Each path below is one point turned by a fixed rotation once a step. After each direction that follows a path, write how fast that rotation turns it, in degrees per step (0 if it stays still).
Each turn is a multiple of 5 degrees from 10 to 175, or 0.
Each row of a path follows its step; steps can be skipped.
path 1
step 0: -8,-13,3,2,21,-18,-21,13,10,-11,4,-2,-2,2,13,17,-14,0,-17,-7,22,-26,11,-20,1,-4,-7,11,-14,-33,3,1,-10
step 1: -13,9,24,0,7,2,-14,22,4,5,-4,-1,-3,-6,-6,11,13,22,-1,12,11,0,23,-22,-6,-13,9,9,-28,-17,6,12,25
step 2: -3,1,-7,-29,25,5,-5,14,-19,27,6,-13,-2,21,-4,14,17,11,-10,1,15,0,2,-17,6,-6,-13,11,-18,14,17,0,11
step 3: 0,-9,-18,-12,15,-2,3,-5,-2,7,-10,-13,-10,21,-6,-2,2,-22,-19,-3,12,-5,25,-33,26,-7,14,-18,-9,-16,6,5,7
step 4: -29,15,0,-24,4,-10,5,-9,10,-4,1,-12,3,6,-11,-10,-20,5,-14,2,-7,2,13,-3,11,-15,24,6,-9,-11,25,22,19
step 5: -7,23,-8,-31,25,-10,-3,6,-1,4,-14,-18,-3,7,9,12,-20,13,-10,23,3,-16,5,1,9,-1,-5,23,11,-13,9,5,-18
step 6: 18,8,-13,8,21,-7,4,24,3,2,-18,-1,-20,3,11,-1,-2,4,10,35,-9,-2,8,-14,20,-11,12,6,-5,-22,2,10,15
step 7: -10,2,-24,-17,0,-9,-17,7,-10,10,7,24,-20,14,4,-4,-8,4,-1,18,-7,4,-13,4,17,-12,0,13,-17,1,23,2,32
step 8: -17,-5,-14,-11,-5,9,-20,12,-3,0,6,13,-13,19,19,5,-14,-8,-16,13,17,-37,-1,-12,23,12,9,-3,4,-8,11,-3,-5
step 9: -23,-8,-1,9,7,18,5,18,9,-25,-1,-1,-5,10,3,17,-20,9,11,3,7,-23,4,-15,-1,-7,29,9,-14,-14,8,14,20
-7,5,5,-5,4,2,-2,5,-4,9,4,-1,1,2,5,-3,-1,1,-4,2,4,-3,-7,0,1,5,-6,-3,10,9,-2,3,-5 : 125
-8,0,-6,4,-7,-7,-2,-2,-4,-3,3,-8,9,-4,-1,-3,-6,3,-1,0,1,-7,-5,-6,-2,-1,6,-1,-3,-1,-2,0,-5 : 80
-2,2,3,5,4,-6,-3,-2,-2,2,-4,2,2,-1,8,-2,1,8,3,-4,-13,-4,6,-2,0,-1,-9,4,2,-4,-4,2,2 : 70
0,-1,-2,-1,0,2,-3,-3,3,4,6,2,1,-1,10,-2,-3,-7,9,5,0,0,2,4,5,-3,8,11,0,2,-8,-2,0 : 35
11,-3,-1,0,4,3,-1,1,8,-2,1,-2,-1,-4,-3,3,-4,-1,-1,-2,-6,-9,-1,-10,6,2,-1,2,-1,10,2,0,-7 : 125
path 2
step 0: 5,1,7,1,2,0,10,27,6,7,34,11,9,-6,10,-3,-7,9,5,-15,2,-20,-22,-11,7,-14,-1,14,15,13,17,11,12
step 1: -3,20,21,18,-11,-14,-2,12,8,24,17,-6,-6,13,16,9,8,-7,8,8,-7,16,-21,-14,11,4,-3,-8,15,3,-3,17,16
step 2: -3,7,-4,8,9,9,-4,20,38,19,16,-11,11,-3,1,15,12,1,11,-21,-6,-14,-11,-7,-3,-7,1,6,21,13,9,-2,0
step 3: -3,13,14,15,-5,3,-7,-8,28,14,18,-14,-16,-6,12,4,2,-2,22,-12,-11,18,-7,-15,11,23,-1,-1,-5,1,-20,-3,14
step 4: -19,-10,-8,-17,13,5,-17,10,31,15,1,-4,13,-8,-8,5,16,7,15,-9,-20,3,10,-3,1,17,-12,10,13,15,0,-10,11
step 5: -10,-16,5,-3,-1,6,-7,-18,7,-8,11,-10,8,1,7,13,-12,15,12,-18,-10,13,-5,-18,28,16,-14,9,-11,2,-27,-6,9
step 6: -16,-14,-8,-5,1,2,-9,-1,9,6,2,6,16,0,-36,10,7,8,-12,14,-23,10,-5,-4,15,21,-27,10,4,0,5,-10,8
step 7: -5,-10,2,6,-3,9,10,7,-1,-22,16,19,10,12,-16,15,-22,13,5,-13,-8,-4,0,-17,28,4,-5,20,-19,-6,-5,-2,13
step 8: -19,10,0,2,-17,1,4,10,-8,13,5,17,7,20,-25,7,0,9,-8,18,-2,15,-8,-16,-3,10,-26,3,-10,-9,17,1,22
step 9: -11,15,3,9,-10,8,8,22,8,-21,3,7,22,22,-11,27,-11,6,4,-19,4,-6,9,-14,4,-15,-1,3,1,-19,10,4,7
0,1,7,-2,-11,4,3,-3,-1,2,-1,-5,-4,0,7,-7,-1,-5,2,3,2,-3,-5,-5,4,3,-9,2,-6,-4,4,-6,-5 : 155
-4,-6,4,-1,0,2,2,3,-10,-1,3,9,-1,0,-3,3,-1,-4,-9,4,-1,3,-9,-1,5,-3,5,10,2,0,2,0,-1 : 45
path 3
step 0: -18,8,16,12,9,10,-3,-1,-6,12,-1,-3,-8,19,2,-23,3,4,-23,0,-2,-1,-19,23,-6,3,3,10,-12,-8,-5,-11,-13
step 1: -25,10,1,-4,0,14,-11,-14,5,0,-17,-12,-2,13,-10,-19,9,-8,-18,11,-9,3,9,-9,12,18,-2,12,9,-5,8,-16,7
step 2: 13,7,6,-15,-3,27,13,2,0,-10,-9,-18,-22,16,3,-16,5,6,-9,13,-7,-19,-6,-10,17,-5,-10,2,12,1,-2,-4,1
step 3: -2,-16,5,-1,-5,8,15,6,-3,-7,1,-2,-13,28,-8,-10,-8,5,-4,-7,-12,4,-26,-9,0,-8,-1,14,-7,6,3,-30,-13
step 4: -1,-8,16,27,3,3,-3,-4,-8,-8,-13,5,-17,8,0,-13,2,-5,-14,3,-4,15,-13,7,10,4,-1,10,7,-28,-2,-22,10
step 5: -14,13,12,-6,5,5,1,10,-3,-3,-17,-2,6,9,1,-6,12,0,-40,9,1,-6,-7,8,18,-1,-21,-4,-2,-8,12,-11,0
step 6: -10,4,-1,2,-9,19,-2,-10,10,-13,-12,-8,-11,13,7,-25,-22,1,-16,5,6,-14,5,-13,2,-1,-19,11,-10,9,6,-12,-12
step 7: 12,-6,-3,5,-9,13,1,1,-16,-17,-19,-12,-17,26,-10,-15,3,8,-2,-2,1,-4,4,16,14,4,9,19,4,7,-9,-18,-9
step 8: 9,-8,6,11,11,2,4,9,-25,4,-16,-3,-3,24,-8,-3,-2,-19,-18,19,-16,-1,-18,-11,9,4,3,7,-2,0,10,-15,7
step 9: -9,1,15,10,18,12,-10,-1,5,4,3,-12,-11,13,18,-16,-15,-9,-26,2,-15,-5,-18,17,4,-8,-16,1,4,-3,-4,-13,1
-4,1,-1,-9,1,-3,2,7,-1,0,1,-3,8,4,-4,5,9,4,-4,-7,-1,2,-2,10,3,-1,1,1,0,7,0,-4,-6 : 155
-8,-1,2,-5,8,5,7,3,-2,-8,5,-5,-1,-4,2,3,-11,2,2,1,1,-6,-4,2,-3,-6,-3,3,-2,1,5,5,1 : 110
-1,5,-2,-4,-14,3,1,4,0,-6,0,0,-4,-4,7,-2,1,1,-3,0,1,-1,1,-3,-2,1,6,4,3,12,2,0,7 : 80
-4,-6,4,1,-5,5,-7,-3,4,-4,1,-3,2,2,2,5,-4,1,6,-6,-3,1,8,7,2,6,5,6,-1,-7,2,-5,4 : 120
2,-3,-2,2,-3,-1,3,4,0,-3,5,4,-6,-2,-2,-3,-1,7,6,12,0,5,1,5,1,3,5,1,-11,1,-2,-3,-8 : 95
5,-2,0,-2,8,-1,6,-4,-4,-6,1,-4,-6,-1,0,6,6,3,-9,1,2,1,10,-1,-1,3,7,-7,0,-3,6,-2,4 : 120
path 4
step 0: 2,4,24,8,-7,-16,-15,7,0,4,-9,4,-9,1,-12,14,7,6,-4,-1,10,5,16,-6,-24,0,28,-20,-22,-3,-8,-16,-10
step 1: 9,-9,15,0,2,-24,25,-11,-19,-6,18,-9,9,-11,-11,19,-7,5,-6,-2,7,-19,-5,15,0,1,8,9,14,3,-14,-2,24
step 2: -7,-7,-29,0,0,19,2,-13,7,1,15,-22,7,-17,2,-1,14,11,18,16,-2,20,4,3,13,11,-6,3,18,1,8,10,15
step 3: 4,7,4,3,-15,7,-13,-9,5,23,-37,11,-3,7,-1,-9,14,-12,1,-17,-6,23,5,-1,-3,16,-16,-12,3,-13,6,5,-1
step 4: 15,3,28,-29,-9,-22,0,-4,-6,-4,-1,17,5,4,10,-9,-13,2,1,-11,4,-20,-6,-9,-1,-11,-3,-4,3,20,18,6,-17
step 5: -9,-1,-8,10,11,-9,3,27,-9,0,39,2,9,-7,9,-4,9,0,2,10,4,1,-19,-28,11,-15,-5,15,-2,-1,-2,-8,-2
step 6: -4,-2,-20,17,-2,8,0,-2,-6,10,-10,-2,-22,5,-17,-7,0,-5,-10,13,19,20,2,-1,-4,4,6,14,-39,-2,-7,6,11
step 7: 12,-3,22,3,3,2,-2,-10,10,4,1,20,-10,15,-13,8,-11,11,-2,-5,1,-13,35,23,11,-2,6,-17,-2,5,-2,8,21
step 8: -6,3,-10,7,19,-10,-4,-19,8,7,16,-1,22,-9,1,-2,9,-2,8,6,-25,-34,0,0,-14,5,-8,-5,26,10,-4,-1,-1
step 9: -18,14,-29,-2,-15,-8,6,3,-16,0,-9,-8,12,-4,8,-4,5,3,14,-2,-9,27,3,-13,-15,19,15,-11,-6,0,2,-15,-14
4,1,13,7,-5,-3,4,2,3,-2,2,-8,-3,0,2,-2,-7,4,-2,0,-7,-5,-1,-1,2,5,-6,-6,-3,7,1,1,3 : 110
-4,-3,-11,4,-5,-2,-1,5,3,6,7,-1,1,0,6,6,-3,-1,2,8,0,-2,-8,5,-2,6,-4,-4,-2,-5,7,2,-1 : 110
1,11,1,2,10,4,-9,2,0,4,-6,2,1,-7,-2,-1,-4,3,-2,0,1,1,0,9,6,2,-2,0,1,2,6,6,3 : 85
5,-3,3,4,-2,7,-3,-4,7,-4,-4,9,0,5,-2,4,3,-4,-6,9,2,0,5,-1,-3,2,-7,-2,5,3,6,-4,-3 : 90
1,3,-3,7,-2,3,-9,-1,6,5,-2,-6,0,-8,-2,-1,-2,-9,5,1,-3,3,-1,-10,-4,-6,0,-2,-1,0,-3,-7,4 : 120
path 5
step 0: 1,-5,-11,13,-10,4,5,2,-16,-14,0,13,11,-15,2,15,10,-11,0,-13,0,-7,-8,-2,1,2,-5,12,-36,-22,-2,-24,-20
step 1: -2,-2,21,17,6,4,2,-1,3,4,0,-17,24,13,24,8,16,8,8,-10,-10,13,-4,2,-11,-20,2,-11,5,-14,10,-10,-29
step 2: -37,5,19,-1,3,1,-6,-21,8,4,-17,-1,-12,15,11,8,-8,9,5,1,10,-3,2,2,-13,-7,6,5,19,-10,-29,9,-4
step 3: 1,17,-5,-25,4,11,-20,11,15,-22,-7,22,-16,-13,9,9,-7,14,8,12,10,-2,-16,7,-12,0,8,16,-7,-11,2,4,10
step 4: 10,0,19,-15,23,4,-20,26,-7,-11,11,-8,12,14,-10,-8,11,-10,17,12,-2,-9,0,11,-4,1,0,13,-9,20,11,-14,8
step 5: -21,5,-9,14,10,-11,5,14,-17,-6,-18,3,3,10,-26,-3,13,-28,13,-10,-8,-11,13,6,18,5,4,6,-1,-10,-11,-9,-10
step 6: -3,13,-16,17,7,6,22,12,2,-3,3,-4,-5,-9,6,8,-11,10,9,-2,-8,23,3,-4,8,1,11,10,13,-32,14,-15,-22
step 7: -21,-17,12,11,11,8,8,0,17,0,16,-29,-11,6,4,8,-11,20,-1,12,10,-3,12,-5,-23,-2,-19,12,5,1,6,-2,-9
step 8: -10,-18,-3,1,13,-2,-20,-12,16,-25,-15,0,-13,-5,-14,15,-12,10,6,-9,3,-24,-10,9,3,-4,-10,-6,-17,-2,-7,24,0
step 9: 22,0,19,-7,19,12,-14,-8,-3,-9,4,11,8,-7,-12,5,4,17,17,1,-1,15,-14,9,32,-2,6,-4,-15,-9,-2,-13,10
0,7,-7,0,-1,4,-4,8,4,-2,3,0,-3,10,-3,-1,-2,-9,4,10,-2,2,4,1,0,1,2,4,5,1,-1,5,-5 : 35
-1,-3,-8,0,-2,5,-2,11,2,-1,0,7,-3,0,-2,7,2,4,-5,-10,-1,2,-8,7,-2,4,4,-7,2,0,0,1,-2 : 135
7,-2,-1,-2,5,-8,-4,3,-3,3,4,-9,3,1,7,5,-9,3,3,0,-6,3,-7,-1,4,-3,9,1,3,2,1,-1,1 : 140
7,-3,-3,3,1,-2,-5,-1,3,8,1,-3,0,0,2,-3,-1,-6,3,-3,6,-8,-6,8,-6,1,-7,5,-8,1,5,0,-5 : 95
-2,-6,4,-1,-5,7,3,-2,2,1,0,-6,-12,-5,10,2,1,0,2,0,-3,-4,1,-1,4,-4,1,-2,2,1,-1,4,-12 : 65
3,-7,1,10,0,-3,3,-4,5,-6,-2,1,-1,8,9,4,-6,-2,-2,1,-1,5,4,2,-8,4,-2,-3,2,-8,-1,2,2 : 65
-4,-2,2,4,-1,8,-2,-2,-7,4,-12,-1,-2,2,-7,-3,-11,-5,-3,-3,-7,-3,-2,1,-2,-5,3,1,1,-2,1,5,4 : 120
path 6
step 0: -9,5,-12,-7,9,2,-2,1,-1,3,-24,-4,5,8,-14,30,-7,11,-1,6,-21,-1,-8,-1,0,-13,-14,13,10,22,18,-4,22
step 1: 10,2,23,-32,2,-14,-12,8,-3,-1,26,5,5,8,-8,10,15,29,3,14,2,5,7,-14,4,0,-8,-2,1,7,-4,-2,3
step 2: -6,-4,23,14,-16,-11,2,-2,-2,5,-1,11,-15,7,0,-5,-1,17,0,-7,11,-25,-6,14,-14,-5,-23,-4,-23,10,-11,6,-18
step 3: 10,-4,3,6,-12,-14,-5,2,8,-3,-11,-20,4,22,23,0,-12,-6,-3,-15,-11,7,-29,-9,-2,-23,-3,10,6,-10,-8,8,-12
step 4: 13,24,9,24,-8,5,-3,2,6,-9,15,4,12,-1,-1,-9,-12,9,7,9,1,-2,-13,-5,-7,-16,25,-11,12,-4,8,-14,22
step 5: -22,14,8,14,14,10,-5,-10,31,2,-8,14,-7,11,-1,1,5,0,3,13,-18,-7,25,-11,-9,0,7,0,3,8,-12,14,5
step 6: 9,-12,-17,-16,-5,1,-6,-10,-7,9,-24,9,-2,10,-17,25,2,8,-11,18,-8,2,-2,-3,-23,-14,-14,8,12,10,3,4,10
step 7: 24,2,26,-31,6,-19,-13,-3,12,4,18,5,4,6,-5,12,1,12,-10,4,11,3,-3,0,-12,9,0,-7,-4,4,11,-14,-16
step 8: -2,9,21,8,-4,-7,10,12,1,-15,-19,9,-24,5,1,-9,-10,1,8,0,5,-23,-18,7,0,-5,-5,-6,-23,16,5,3,-23
step 9: 1,4,-2,5,-7,11,0,14,1,1,5,-13,3,36,26,2,-9,-12,11,-3,-4,13,-20,-3,2,-20,1,19,9,14,3,13,1
-2,6,-2,-1,-5,-3,-3,-13,-7,5,-7,-2,-2,1,3,3,-3,-6,6,-3,3,4,0,-7,1,-3,-5,6,0,1,6,4,1 : 120
3,11,3,-1,4,1,1,-3,2,-1,5,4,-5,-8,1,-5,11,-1,-1,-5,4,-9,4,-4,-1,-4,1,1,-5,1,0,0,0 : 120
-7,-4,6,4,1,2,-2,-1,6,4,-1,5,-6,0,1,1,-1,-2,6,6,4,-1,1,-1,5,1,-3,-12,-9,-7,4,4,2 : 120
6,0,4,-4,1,2,-3,-3,5,1,-1,0,9,2,-11,-1,4,-4,1,-8,0,5,-6,-2,8,-4,-4,-5,1,-2,4,-8,4 : 115
4,1,0,-3,2,-3,-8,3,-7,-3,2,-2,-4,4,2,-2,3,1,13,-6,-5,2,-2,11,-4,-1,-3,-4,-5,0,-1,1,-4 : 60
path 7
step 0: 0,-19,21,-13,8,27,27,-13,14,2,9,-17,-8,22,-10,7,-4,11,-15,-2,5,-24,22,4,-12,3,-3,-3,-13,1,14,5,-4
step 1: 4,-25,30,-10,-33,38,-1,2,2,-2,-21,-20,-9,-11,-12,7,1,11,2,-13,6,-8,4,6,2,0,5,-1,0,-1,7,-1,-6
step 2: 30,-19,18,-2,-24,15,11,-2,11,9,20,0,0,-29,8,4,-11,9,-5,-7,-9,-18,-11,4,-16,6,16,17,-5,-3,-4,-6,-10
step 3: 0,-13,26,-8,1,2,17,11,-13,6,16,-4,-24,-2,12,-1,-17,3,-4,-9,-6,-12,25,12,-12,21,25,1,-9,11,-11,-23,-9
step 4: 9,-8,19,5,-7,11,-1,-20,-23,-17,-4,-8,-20,-3,-10,-12,7,23,-7,-11,-25,12,21,6,-3,14,29,5,-2,-8,6,-3,-9
step 5: 6,-19,12,-13,-18,5,7,-26,8,-30,22,7,-5,3,14,2,0,20,-13,-14,-1,-2,7,5,-3,14,13,-3,4,-24,-19,14,5
step 6: 7,-34,25,-18,2,-14,3,-4,19,-7,-5,-5,-15,8,-4,2,1,13,-14,-22,-9,-18,13,-9,-5,24,-10,-16,-20,1,-4,4,-2
step 7: 20,-19,13,-13,-25,13,-10,-10,14,-12,-8,-20,-14,-9,-15,-25,1,-16,5,-15,-11,4,22,11,-8,6,-9,4,-19,-2,-7,-1,-8
step 8: 22,-15,-3,-21,-17,5,-5,-4,14,-5,17,1,3,-11,-7,5,-1,11,14,-21,-18,-5,1,12,14,4,14,13,-13,-6,-30,-27,-6
step 9: -1,-21,4,-8,5,-21,8,4,5,5,26,-7,-29,-15,0,-10,4,13,-12,3,-12,-9,18,20,17,1,10,-6,-23,-14,-3,-24,-8
-14,-4,3,-2,8,-2,2,5,3,3,-1,-5,-8,1,-4,5,5,0,-4,2,0,1,-2,3,2,8,-1,-4,-3,6,0,-3,-6 : 125
0,-1,-1,1,-4,4,-2,-7,5,-5,-5,0,4,-4,1,7,5,-1,0,2,2,13,-6,2,2,1,5,6,4,-1,-5,-2,-10 : 115
7,-1,-3,6,5,-2,2,-5,3,4,2,0,2,-3,-7,-2,7,4,-6,4,-11,-1,-4,-2,-4,1,-1,4,-5,0,9,2,-4 : 160
-2,0,-3,1,4,3,-6,0,10,-5,-3,-3,-2,11,7,4,0,4,-3,-4,-1,1,3,-4,-5,-1,2,-3,-1,-4,3,12,1 : 60
4,-3,4,-1,0,4,1,-1,6,5,-5,0,-4,-1,-6,6,7,-9,4,-8,2,-7,-2,0,-3,-5,-10,4,0,-2,-4,2,3 : 60
path 8
step 0: -4,-13,-4,5,-3,11,-2,3,14,12,-13,-22,6,7,8,-4,4,-16,-19,3,-4,10,10,3,-9,8,-20,-10,18,4,-28,-21,-2
step 1: 3,13,-11,0,2,24,-19,-6,12,5,-2,6,-6,9,0,14,6,12,0,-10,-9,-7,25,3,11,-19,8,-22,9,4,7,-21,14
step 2: 15,-8,4,-23,-5,3,-11,-7,-6,-1,5,12,-17,7,8,-2,-11,-16,-1,2,8,-25,-6,-4,33,-8,6,-7,5,3,-20,0,-9
step 3: 17,-8,-6,10,4,4,0,8,23,-11,-12,7,1,-18,4,-6,-8,-5,3,-14,6,-15,-10,-16,5,34,20,0,7,3,3,-10,-4
step 4: 12,6,-1,-5,4,1,-3,8,-4,3,-24,-10,-18,-2,5,5,14,-18,-6,1,-24,-15,-2,0,-20,21,-21,-4,2,-9,-7,-10,15
step 5: 9,3,-1,8,-8,26,-29,10,-4,-7,-4,-6,8,7,-13,-10,-3,9,2,18,0,-11,9,-7,-10,-12,-14,-13,12,-11,2,-23,-8
step 6: 11,3,-8,20,-11,-4,-14,-36,-6,6,1,10,-11,0,-2,-14,-2,-9,-19,0,-3,-7,-9,-1,19,-16,10,-13,15,-2,-11,-8,10
step 7: 5,-6,-13,10,3,-6,-4,4,4,12,24,6,-3,8,14,2,-2,-2,17,-18,0,-12,-8,-6,25,28,-7,-5,9,-1,-5,-24,-8
step 8: 18,4,-16,-18,18,2,8,-4,15,-1,-12,-7,-17,-1,2,-11,10,11,5,-7,-18,-29,0,11,-11,9,6,10,15,-5,-1,-4,-15
step 9: 16,-9,1,-14,-7,12,7,12,-14,3,-18,-5,-11,11,-6,-11,-9,2,1,18,-9,12,-1,-26,-11,7,-1,-17,26,-7,2,-12,-2
-6,3,-5,1,5,2,-5,3,4,1,-3,3,10,-5,2,-4,-4,6,-2,-7,5,-5,1,-2,-2,-3,4,3,2,-4,12,-5,0 : 160
-1,-1,6,3,5,2,4,-2,1,7,-5,2,2,5,-1,-1,5,-2,7,-4,1,2,-8,1,-1,0,0,-2,-6,7,1,-12,8 : 115
-1,3,-10,0,-9,0,0,-1,4,1,5,2,2,2,-6,-5,0,-1,-1,-2,4,2,4,9,11,-4,-7,-1,0,5,0,-2,7 : 70
-7,6,-4,-8,0,4,-3,5,3,3,-5,-3,-1,7,-4,-2,0,4,4,10,-11,-2,1,1,-1,-5,6,-5,-4,-3,-1,0,1 : 95
path 9
step 0: 4,-3,-1,12,-7,-15,0,27,-13,-4,10,20,12,-21,-14,-11,-8,2,17,-11,-13,-20,-11,8,-12,3,-2,25,-3,-3,15,13,-11
step 1: -12,8,3,-10,5,-5,-1,12,-15,-26,-9,-1,-7,6,3,16,5,0,-11,-3,-27,-23,12,0,-11,-5,9,23,4,26,12,-10,17
step 2: 7,8,4,-24,-7,13,-4,32,9,-6,6,-2,-25,13,-10,-11,25,-18,-1,-3,-14,-10,3,15,11,3,-7,-7,-1,6,9,3,-22
step 3: 11,12,4,-18,5,7,-19,13,-6,4,-8,25,20,2,-10,4,15,-3,18,0,-29,4,-16,-9,-12,16,-6,-3,-1,-13,-7,-22,3
step 4: -1,-11,8,8,4,1,11,34,-19,5,-22,-8,2,-14,8,-1,28,-1,24,11,2,-12,-4,-18,-15,2,-1,-3,3,20,-7,9,8
step 5: -11,4,20,-3,-18,-4,-17,24,3,14,-12,20,-11,-17,-25,12,1,0,-3,-1,6,-26,20,11,-13,0,5,9,14,-5,-6,7,-1
step 6: 18,5,-3,-27,-17,-13,6,8,6,-31,-11,-4,13,2,-9,0,19,19,-9,-11,-16,-18,-1,0,-9,4,1,10,12,-12,5,18,9
step 7: -12,6,-3,-17,-23,15,-4,10,4,-13,-9,0,5,3,3,2,11,-14,4,19,-6,-36,-19,-14,1,-16,-11,0,-24,5,4,-11,-11
step 8: -17,9,-9,-18,-24,18,-1,10,-19,27,-21,-7,-9,10,2,13,7,3,6,-2,-26,8,5,-5,-13,14,-9,-4,10,-6,-5,0,-13
step 9: 3,-15,-15,-12,1,5,-23,23,-4,7,-13,-8,11,-10,-18,-14,17,11,7,21,8,0,10,-6,4,3,-32,7,12,-8,-8,6,13
-3,5,-5,-7,-5,5,1,1,6,-6,3,-6,-1,-4,3,1,-8,-3,2,-4,-2,-3,-5,1,2,-5,9,9,4,-1,5,2,1 : 65
-4,2,-2,-7,1,-2,-3,5,1,3,1,-3,-7,-4,-3,-2,3,3,-7,-3,1,4,15,4,8,-3,1,-1,3,1,-3,-2,7 : 100
1,7,-9,3,-3,-2,-3,4,-3,-9,2,0,-3,-3,-2,9,5,-2,4,1,4,-1,4,-4,3,12,-1,5,-3,0,-5,0,-4 : 0
-1,-10,1,6,-4,9,0,3,3,-8,4,-2,-4,-12,-2,-5,6,-1,-4,3,-1,5,-4,4,-1,0,-4,-3,-3,0,2,3,-1 : 155
-1,-4,4,1,8,-2,0,-5,-4,0,6,-4,-4,-6,-4,5,-3,2,5,3,0,-6,5,-1,-5,-2,-9,6,11,0,2,5,-1 : 80
